In the rows, zero is written as 128.
Each path below is one point turned by a fixed rotation once a step. After each direction that follows a path, write how fast that rotation turns it, in degrees per step (0 if it stays still).
Each turn is a multiple of 5 degrees from 10 to 175, or 0.
Each row of a path follows its step; steps can be skipped.
Rotation 1:
step 0: [120 128 122 129 131 137 132 141 131 135 118 120 130 136 128 121 133 129
 125 134 123 131 128 134 123 134 129 121 127 125 134]
step 1: [126 140 128 130 127 132 126 126 127 137 131 117 137 133 125 124 125 124
 122 124 116 118 118 130 126 128 130 131 130 127 120]
step 3: [133 141 131 125 129 138 125 127 121 126 129 124 137 127 128 133 126 118
 120 129 122 135 123 138 124 132 132 125 122 126 120]
step 4: [117 125 132 127 127 132 120 125 133 127 119 120 134 136 124 132 120 122
 124 130 129 129 132 123 131 137 137 119 124 121 129]
step 5: [131 138 119 123 136 126 124 132 123 134 131 118 131 132 119 132 122 120
 126 128 126 142 128 130 122 130 134 130 133 127 128]
step 6: [114 131 126 126 134 133 131 136 136 120 133 122 133 142 126 126 123 127
 123 130 125 127 128 128 124 127 129 119 126 121 133]
step 7: [130 139 126 123 131 131 129 132 124 135 123 110 131 140 130 119 127 126
 133 126 129 131 124 128 124 131 127 130 123 133 122]
step 9: [131 132 132 125 130 143 126 124 119 131 122 115 127 133 118 133 131 122
 129 127 128 131 123 135 125 127 123 121 121 130 132]
step 10: [114 133 131 130 132 132 115 132 130 128 129 127 128 124 122 123 122 116
 124 129 127 130 120 131 132 132 135 121 123 126 122]
step 12: [120 134 119 138 136 127 123 139 129 131 130 122 133 134 130 127 134 122
 119 133 122 133 124 133 128 132 129 120 129 124 128]
[127 126 128 130 128 131 128 128 127 133 126 130 129 125 127 126 131 126
 126 129 126 125 127 131 131 126 129 127 130 130 128] -> 35
[128 127 125 128 126 129 132 131 126 128 128 126 128 128 129 124 129 129
 126 126 127 126 126 125 126 125 129 131 125 126 130] -> 55
[133 130 126 124 124 129 127 128 126 130 128 128 129 130 126 126 128 126
 130 127 128 128 131 131 129 128 125 129 129 128 128] -> 170
[127 128 130 128 129 129 131 124 131 128 129 130 127 131 128 128 125 126
 127 125 125 126 131 128 131 124 129 128 128 125 128] -> 155
[129 125 127 128 127 129 125 126 125 126 126 130 127 125 124 128 125 126
 125 128 130 131 129 128 129 128 131 129 125 126 130] -> 60
Rotation 2:
step 0: [128 134 125 124 136 131 125 128 125 122 123 135 112 124 131 124 130 118
 126 137 128 119 127 136 134 128 118 122 129 132 129]
step 2: [130 118 133 131 133 126 123 129 121 128 123 135 126 123 130 131 130 117
 130 131 145 130 134 129 125 121 126 119 122 136 132]
step 3: [133 125 131 137 137 118 124 135 121 120 117 131 123 126 131 133 129 131
 137 133 131 124 131 127 126 123 120 116 126 127 122]
step 5: [126 139 134 129 130 130 122 131 123 123 123 131 120 136 123 122 135 129
 129 137 133 123 129 130 126 127 125 118 129 140 140]
step 6: [129 137 130 134 134 123 134 126 125 133 119 128 124 138 128 126 129 124
 129 132 130 115 138 129 124 126 137 117 122 132 132]
step 9: [126 140 131 134 128 136 137 130 127 128 109 123 125 126 130 132 137 120
 126 131 130 129 128 127 129 124 123 123 125 121 132]
step 10: [122 136 132 129 125 130 129 130 117 133 119 128 124 132 132 125 132 117
 124 136 141 134 123 121 131 131 121 123 124 134 134]
step 11: [123 132 128 131 134 121 124 131 118 136 119 126 122 132 133 126 132 122
 131 133 136 119 130 120 135 134 131 122 120 126 119]
step 12: [127 134 129 130 127 126 125 141 117 136 122 130 121 117 125 134 129 121
 133 122 134 122 129 132 138 130 130 126 120 126 130]
step 13: [129 139 129 133 129 128 116 136 118 130 122 137 122 113 127 121 138 125
 126 128 127 125 125 128 123 130 125 123 126 132 129]
[127 126 129 125 126 129 122 127 129 126 128 130 126 129 129 126 133 129
 126 128 131 130 128 126 127 128 131 128 128 129 127] -> 130
[127 127 129 126 128 126 124 130 128 129 129 126 132 125 127 131 129 127
 130 129 131 126 128 125 129 128 124 126 128 127 127] -> 40
[130 128 130 129 127 131 129 128 130 128 126 128 130 129 129 129 128 128
 128 126 127 124 132 125 129 128 131 128 128 123 126] -> 140
Rotation 3:
step 0: [128 127 125 131 117 139 132 127 129 128 129 128 110 137 123 124 133 128
 135 124 131 136 125 134 124 126 135 121 125 125 127]
step 1: [127 124 128 123 121 134 120 135 131 124 123 127 118 126 118 133 125 132
 128 138 124 131 132 137 123 125 140 125 134 134 121]
step 3: [126 126 129 137 127 126 124 119 123 143 124 129 123 122 129 126 129 121
 137 129 121 127 123 134 131 120 134 121 121 134 134]
step 4: [126 128 127 133 128 130 116 127 123 139 132 132 112 127 124 127 126 132
 135 130 121 122 128 135 116 130 120 131 126 122 129]
step 6: [127 130 127 134 123 133 124 124 128 125 128 132 123 121 124 142 122 137
 127 131 126 138 126 137 134 127 140 132 131 137 129]
step 7: [120 123 122 138 117 134 127 129 127 132 126 140 122 117 127 131 133 134
 124 128 132 123 126 123 124 130 131 124 132 138 131]
step 9: [128 127 132 130 123 120 113 129 125 134 124 124 117 135 127 134 124 133
 127 131 121 130 142 133 120 130 128 122 128 129 128]
step 10: [125 129 131 125 115 120 120 121 127 133 127 134 123 131 122 130 135 136
 137 124 137 137 131 129 125 131 132 131 118 131 129]
step 12: [118 131 125 136 128 137 124 134 127 131 124 135 122 124 118 126 126 138
 128 127 124 124 127 127 112 119 130 126 132 130 122]
step 13: [133 141 120 134 125 130 127 125 124 136 117 125 122 131 122 137 132 123
 129 132 132 131 125 126 118 120 134 120 126 134 125]
[130 130 126 131 129 129 127 124 129 127 130 130 128 125 128 129 128 126
 124 131 127 127 126 130 129 129 125 130 126 128 128] -> 35
[129 131 124 129 130 129 131 130 126 129 126 127 127 129 129 131 125 131
 131 127 129 126 126 128 129 129 126 131 130 130 130] -> 45
[126 127 127 123 128 127 127 127 128 129 128 129 127 125 126 129 130 129
 125 127 129 126 127 125 122 131 127 131 128 129 128] -> 135
[130 131 128 128 129 127 130 129 127 128 128 125 122 129 127 130 130 126
 128 128 130 128 132 129 127 129 128 127 127 123 128] -> 80
[129 128 128 130 130 129 127 131 130 128 126 125 130 124 128 130 132 126
 129 131 129 126 129 127 126 128 127 124 129 131 131] -> 65
Rotation 4:
step 0: [118 134 128 128 129 124 138 132 129 130 135 128 127 131 121 115 132 131
 131 135 138 123 125 139 134 128 118 126 126 127 130]
step 2: [129 128 130 123 130 130 142 125 125 137 129 131 136 133 133 120 125 125
 132 132 131 132 132 124 142 127 120 120 128 122 124]
step 3: [127 134 131 126 121 123 127 129 124 140 130 128 129 130 129 123 124 142
 136 129 131 133 121 133 133 126 121 121 123 137 138]
step 4: [130 129 128 129 123 129 135 137 129 135 122 130 127 132 129 131 125 122
 132 114 123 130 124 130 146 135 127 120 131 128 132]
step 6: [127 135 124 121 123 128 131 138 127 126 129 132 132 133 135 118 123 123
 128 121 130 134 119 134 125 131 126 126 132 139 140]
step 7: [128 133 125 127 142 131 143 135 122 129 125 129 124 131 124 121 131 127
 124 125 126 127 118 129 138 126 130 120 135 126 128]
step 9: [123 132 126 123 123 127 140 126 129 129 139 137 126 130 129 120 124 129
 122 116 135 135 120 132 134 136 130 124 126 123 126]
step 10: [123 124 122 121 132 133 134 136 122 139 126 140 127 126 123 127 125 142
 127 131 129 124 126 132 136 130 120 125 134 127 125]
step 11: [126 131 120 123 116 125 141 136 138 137 131 131 132 133 126 127 128 124
 135 133 137 129 129 134 136 130 125 131 125 130 133]
step 12: [126 140 129 117 133 131 129 123 130 138 126 129 124 141 124 123 132 135
 127 120 133 129 126 126 137 137 123 126 130 128 129]
[130 128 125 128 127 127 128 128 130 126 130 127 126 131 131 129 130 130
 130 124 127 130 125 128 127 133 130 129 127 128 129] -> 135
[128 129 130 129 132 128 132 124 128 126 130 125 127 127 125 128 127 127
 129 128 131 129 127 129 131 129 129 129 127 124 129] -> 155
[131 130 130 128 128 128 125 127 129 131 124 126 131 130 128 131 127 128
 130 127 128 130 130 127 132 129 129 129 128 130 132] -> 40
[129 127 130 125 125 129 129 127 129 130 130 128 127 127 130 126 129 125
 128 125 126 126 127 127 130 125 132 131 129 127 129] -> 145
